In the rows, 128 means zero.
One turn moves every row onto another: examples first, then more rows asked:
fava: [123 139 147 125 128 107 120 117 142 144 157 113 112 130 140 131 194 152
 113 109]
dovi: [118 122 137  93 141 130 123 114 112 108 111 130 114 118 114 167  74 150
 152 136]
Migu: [137 122 124 173 126 152  77 134 153 127 151 141 103 130 114 112 105 120
  87 130]
Biros: [128 126 147 100 139 136 122 128 111 131 136 123 178 118 124 129 180 140
  98 134]
Bonur: [135 129 127 111 138 135 119 122 135 126 117 125 120 122 125 183  75 159
 152 142]
tulut: [140 118 148 101 134 142 128 116 139 129 154 110  88 120 127 105 185 144
 102 110]
Zofam: [ 97 127 134 159 125 119  74 128 116 106 144 151 108 131 113  97 108 115
  97 120]
Tobir: [108 134 117 140 146 134 137 140 120 164 123 113 100 143 137 129  70  95
 145 135]
foner: [ 91 115 139 166 113 119  79 124 118 117 133 154 115 138 100 112 126 103
 107 119]
zof: [120 127 126 160 130 135  72 132 133 111 154 144 101 128 121  97  98 123
  88 126]
piv: [125 133 140 100 145 126 115 135 106 128 139 123 180 117 135 123 174 148
  98 137]
zod: [113 125 121 136 143 146 144 135 120 160 121 113  94 139 126 128  74  88
 141 133]
dabel: [118 112 125 105 130 134 123 128 123 127  94 135 119 128 113 176  92 146
 167 142]
bav: [101 147 136 142 142 120 139 119 116 158 135 108 108 138 131 144  70  93
 136 124]
vik: [128 112 130 181 113 151  86 132 157 138 137 144 111 136 102 129 124 109
  97 126]
Nezo: [118 123 124 111 135 117 113 143 128 137 139 123  96 133 150  95 192 155
 125 121]
Koza: [107 109 136 177 108 135  85 126 138 132 128 149 117 140  92 128 135 101
 107 121]
Dusis: [135 131 155 115 130 126 128 109 145 135 160 109 102 123 127 127 188 147
 101 107]
Volo: [143 123 127  95 149 148 114 147 117 132 136 124 167 118 140 110 168 152
  97 145]
Rele: [109 125 133 131 140 145 148 120 117 156 124 109  96 136 116 135  75  83
 137 125]
zovup: [146 116 134  97 145 157 121 142 122 134 132 121 166 116 129 119 175 144
  95 142]
Naran: [104 146 122 144 145 121 135 132 119 162 131 111 107 141 141 138  70  99
 141 130]
rom: [139 117 143  98 140 151 126 132 118 133 134 120 172 117 121 128 180 138
  95 138]
Zisa: [113 113 134  96 133 133 124 120 112 113 100 135 116 124 109 169  85 145
 162 138]
Kolok: [129 120 122 114 132 136 120 130 134 133 103 131 122 126 120 184  87 153
 162 143]
gezo: [104 136 141 137 140 130 147 113 116 155 133 107 102 134 118 144  73  85
 133 121]
Bofa: [130 130 134 101 143 132 121 114 125 114 122 126 118 118 122 175  69 157
 147 138]
dapi: [114 135 132 123 131 102 112 135 134 145 146 121 110 135 150 116 196 157
 125 116]
dal: [131 131 131 100 150 132 112 144 110 128 138 124 173 118 144 111 168 153
  99 142]
tapi: [132 114 131 100 137 138 122 135 130 129 143 118  86 127 139  89 184 149
 114 117]

Bofa goes to dovi
dal goes to piv
And these:
Koza goes to vik
Dusis goes to tulut
zod goes to Tobir

